(in the rows, 128 means zero)
Each named turn below is shown by a few rows before and after it. Which turns, in which order, take the first row of each later pair to the second? The first pair is answered.
B:
[151 127 153 122 149 110 137 126 139 86 127 117] => [154 142 148 139 145 115 147 126 149 100 106 136]
[133 94 96 132 123 123 159 124 164 140 125 136] => [124 106 98 133 113 128 159 119 158 162 128 140]
[140 162 121 111 143 169 122 79 140 137 138 130] => [140 153 121 104 148 166 117 79 138 125 146 122]
[132 114 150 141 124 125 126 139 118 142 119 116] => [134 111 150 138 123 120 126 140 120 134 120 115]
J:
[113 105 139 118 125 110 118 115 102 113 155 109] => [100 124 140 123 117 128 122 98 99 145 154 122]
[111 129 136 143 147 130 117 145 136 127 125 134] => [105 120 126 143 143 133 123 148 139 133 132 133]
[110 119 90 95 112 145 126 109 119 169 162 117] => [148 170 169 105 154 130 95 98 113 135 115 106]
D:
[132 125 141 107 130 126 104 125 132 95 120 114] => [130 152 147 113 127 144 101 110 127 124 117 123]
[120 169 119 133 115 155 156 127 144 172 97 166] => [130 104 97 126 128 111 161 169 165 93 103 145]
[143 175 149 135 134 143 115 110 123 134 123 142] => [158 148 113 145 137 132 133 120 153 106 110 159]
[136 146 125 141 133 120 138 128 149 136 93 147] => [137 123 134 133 143 99 132 148 139 99 104 121]
W:
[159 128 146 122 151 130 119 113 138 97 129 121] => [156 138 137 141 135 132 133 119 153 121 103 150]
[100 128 127 120 108 139 135 139 99 153 146 125] => [119 110 127 102 133 132 121 127 103 111 161 106]
[115 136 133 125 125 133 123 133 107 143 137 118] => [130 122 127 115 137 129 116 124 117 119 143 107]
Then:
(2 to 3 turns a pair)
[118 153 127 157 150 133 133 128 151 133 107 155] => [97 150 154 139 144 132 120 136 108 136 148 119] : W then B
[121 147 126 139 117 135 135 127 124 156 120 150] => [127 143 120 144 121 132 138 135 135 146 110 157] : D then J
[104 102 118 125 117 98 148 205 112 129 164 105] => [120 139 94 157 115 122 166 175 156 170 112 167] : J then D
[159 113 146 155 160 108 135 151 170 79 86 124] => [109 159 168 170 111 132 151 161 125 175 96 142] : W then B
[132 79 103 94 145 116 116 133 115 95 156 95] => [128 128 156 94 150 129 99 112 91 116 152 89] : D then J
[148 124 123 104 151 138 102 92 142 110 149 109] => [117 157 122 127 115 153 124 101 130 175 133 137] : W then B then W
[123 137 137 147 110 137 144 126 135 162 115 138] => [123 108 150 134 119 112 136 150 118 123 134 105] : D then D
[107 143 133 153 104 129 140 133 124 145 115 152] => [125 119 144 119 131 123 113 117 119 91 147 109] : W then W
[156 169 140 130 143 157 132 85 167 126 114 176] => [166 160 150 129 156 139 127 98 169 93 106 164] : J then J then J
[128 167 142 133 123 121 147 138 106 145 92 116] => [136 106 96 107 129 116 147 138 123 96 126 94] : W then J then W
[152 119 160 130 154 99 112 149 133 74 114 104] => [158 162 177 119 160 128 94 107 124 109 116 112] : D then W
[128 151 138 132 130 138 121 120 105 148 137 123] => [140 108 109 136 135 120 133 145 132 107 131 126] : D then D
[107 121 159 143 130 98 121 157 97 110 137 112] => [112 120 158 127 136 111 107 130 96 109 157 100] : D then B then B
[101 147 189 118 126 121 114 140 67 134 158 86] => [174 126 137 135 171 107 119 117 163 61 99 128] : W then B
[159 136 104 99 144 160 109 45 149 132 133 142] => [164 143 127 91 156 153 97 46 140 117 131 124] : J then D then D
[145 115 122 131 145 128 126 144 141 93 119 113] => [138 156 134 136 134 157 126 118 135 147 111 130] : D then D
[132 151 151 150 130 143 118 120 112 140 123 134] => [121 140 141 158 122 140 132 140 112 146 120 139] : D then W
[149 117 118 131 138 112 136 152 155 110 103 144] => [132 99 113 116 134 110 135 164 132 101 136 120] : J then D
[106 150 127 136 92 141 137 152 122 171 157 144] => [135 111 118 102 131 129 115 130 128 99 188 106] : B then W
[107 99 129 120 100 120 143 151 110 140 161 109] => [120 126 121 116 109 147 134 104 125 171 159 127] : D then W then D
[101 126 110 146 111 160 143 114 101 177 147 122] => [96 97 93 148 110 143 152 138 110 157 153 119] : D then W
[126 90 124 106 143 106 135 144 126 96 142 99] => [113 113 109 147 119 116 160 158 144 147 100 147] : W then W
[133 155 144 160 121 119 96 136 130 124 73 137] => [104 122 142 132 110 114 92 159 89 115 134 84] : J then D
[106 139 168 101 124 134 109 122 67 160 175 99] => [146 99 157 106 159 91 110 148 106 68 147 88] : J then B
[124 139 124 133 113 148 157 134 112 153 129 153] => [130 153 144 138 125 145 150 128 114 144 115 151] : J then J then J
[117 136 160 118 124 135 109 125 117 146 117 132] => [133 135 142 118 133 141 111 107 140 143 105 143] : W then D
[114 193 157 162 118 117 109 156 108 148 124 94] => [96 148 114 137 104 120 115 159 101 137 174 74] : J then J then B
[163 131 116 138 152 124 118 107 166 107 89 151] => [132 158 117 130 125 154 124 88 138 173 115 159] : J then J then B
[90 140 99 132 85 155 153 106 127 184 160 143] => [135 116 73 116 127 148 143 78 177 116 151 147] : W then W then W
[101 145 131 124 115 131 142 136 107 155 122 140] => [118 149 161 118 139 115 120 131 100 122 120 125] : J then D then W
[124 144 165 172 147 105 129 162 111 153 96 133] => [109 99 125 162 130 100 146 181 116 147 115 130] : J then B
[114 150 198 132 136 120 103 119 97 109 156 70] => [108 88 66 120 109 149 139 93 162 131 177 113] : W then J
[156 135 174 134 144 140 115 108 160 104 141 103] => [131 139 169 127 121 159 112 99 138 140 164 99] : J then D then J
[149 154 127 147 129 166 130 94 165 170 107 180] => [144 106 88 155 119 144 152 135 180 142 108 183] : W then D
[131 121 86 87 87 120 122 170 103 98 181 92] => [161 160 154 102 120 108 98 161 97 73 147 84] : J then J
[161 178 155 129 170 121 130 93 144 167 73 159] => [142 110 144 140 156 62 156 183 133 113 73 138] : D then W then D
[115 145 117 157 116 151 152 118 146 159 103 131] => [137 115 117 124 144 135 127 108 143 93 137 90] : W then B then W
[112 121 122 113 121 137 132 115 122 135 161 108] => [135 113 129 124 142 116 132 130 144 93 132 114] : J then J then B
[131 114 158 116 173 151 114 125 127 130 142 103] => [123 129 150 150 153 145 140 149 136 165 107 143] : B then W then W
[158 88 93 133 147 126 135 144 154 93 138 117] => [171 150 159 142 165 130 106 115 136 108 114 111] : J then J then D
[157 164 194 140 125 105 88 135 114 102 131 121] => [178 163 159 152 128 114 99 121 157 104 98 158] : W then D then D
[147 164 152 155 104 129 133 139 135 136 94 156] => [127 136 106 145 84 134 147 143 142 154 117 159] : J then J
[138 100 88 125 135 116 138 145 151 103 123 146] => [114 103 122 107 126 114 128 157 97 111 161 108] : W then W then W
[138 161 182 118 150 121 106 117 97 111 94 101] => [123 168 176 114 134 138 109 112 82 145 113 102] : D then W then B
[98 146 145 141 101 109 148 185 98 159 158 116] => [112 122 142 139 117 86 142 190 105 113 157 103] : J then J then B
[130 93 94 92 136 136 125 87 127 86 155 103] => [119 125 79 145 107 139 161 116 158 136 91 171] : B then W
[96 137 93 134 102 143 156 129 133 179 133 163] => [101 91 83 137 111 111 162 167 142 135 131 153] : D then B
[134 105 106 159 117 94 150 152 160 129 93 130] => [106 148 126 151 92 129 141 124 125 193 119 127] : J then B
[111 129 190 133 113 106 108 192 104 91 120 101] => [117 159 202 112 127 139 84 137 90 114 143 89] : D then W
[138 156 137 169 115 126 148 155 152 150 61 173] => [125 110 95 161 106 114 160 176 159 135 75 168] : B then D
[125 65 116 101 137 100 125 160 114 65 166 84] => [89 110 126 91 106 144 120 127 71 153 199 85] : D then J then J
[136 121 131 101 139 91 138 155 96 112 132 136] => [147 115 100 87 151 108 134 126 118 110 143 140] : J then W then W
[126 131 149 112 137 124 100 122 120 110 149 106] => [141 153 145 125 142 130 101 102 143 117 123 131] : B then D then W
[123 107 116 157 127 106 141 141 133 125 118 138] => [112 123 140 130 132 124 120 120 105 135 153 107] : J then B then W
[131 140 179 151 141 112 129 165 105 98 125 120] => [123 161 150 163 114 147 145 144 122 161 116 165] : D then D then B
[106 159 141 113 119 144 119 137 123 152 149 157] => [106 138 111 116 111 145 135 146 139 149 143 169] : D then B
[122 151 171 120 143 154 118 115 97 148 153 104] => [165 126 142 124 172 146 119 102 156 99 125 120] : W then B
[124 163 120 129 129 139 136 107 147 163 115 167] => [120 129 153 104 143 107 114 142 107 101 151 104] : D then D
[95 146 166 160 126 134 144 130 74 125 162 113] => [98 159 140 172 115 153 161 116 101 159 144 146] : J then D
[142 101 101 126 123 148 120 130 119 113 153 110] => [147 109 112 125 133 149 111 124 118 105 155 109] : D then B
[130 119 176 140 148 90 128 184 100 93 113 111] => [137 80 123 137 145 92 143 180 132 76 121 118] : D then J then W
[161 116 124 153 149 104 127 152 159 100 107 135] => [127 98 76 134 117 129 143 139 149 141 153 137] : D then W then J
[161 135 164 149 152 128 129 127 144 104 107 147] => [160 108 145 140 148 117 134 143 147 90 117 140] : J then J then J
[156 115 96 138 168 120 124 136 162 76 143 149] => [121 144 84 132 132 164 128 104 136 159 170 159] : J then B
[139 145 169 154 127 105 136 142 117 137 94 133] => [142 134 160 151 130 96 142 148 126 121 92 135] : D then D
[119 146 153 129 131 117 122 152 109 136 128 117] => [128 109 121 127 137 107 134 157 131 109 129 120] : J then B then W
[128 109 102 134 123 130 122 148 136 93 113 122] => [114 142 138 124 121 151 102 132 99 122 129 108] : D then J then J
[115 79 77 100 115 128 128 136 121 143 168 116] => [110 154 121 145 104 134 135 138 121 198 103 159] : J then D then W
[125 81 96 128 128 101 152 155 166 116 138 127] => [101 106 108 142 108 112 161 160 143 164 136 138] : W then B
[163 108 139 145 156 94 112 120 195 81 107 131] => [118 61 114 112 124 101 120 137 146 96 177 93] : J then D
[136 78 83 140 117 126 141 148 164 103 110 141] => [95 91 126 117 96 131 128 154 93 133 164 98] : W then B then W
[145 141 122 123 160 122 119 104 159 99 107 137] => [121 109 115 99 146 117 123 122 125 92 160 101] : J then D
[126 102 143 122 131 109 122 138 100 108 131 116] => [111 128 138 132 110 135 134 125 98 157 123 142] : D then D then W
[125 172 177 143 133 114 108 124 98 117 113 119] => [151 162 149 155 143 109 113 116 142 99 87 144] : B then W then W
[116 107 120 139 138 91 143 133 115 97 155 127] => [131 121 132 126 153 109 121 95 115 99 162 119] : D then W
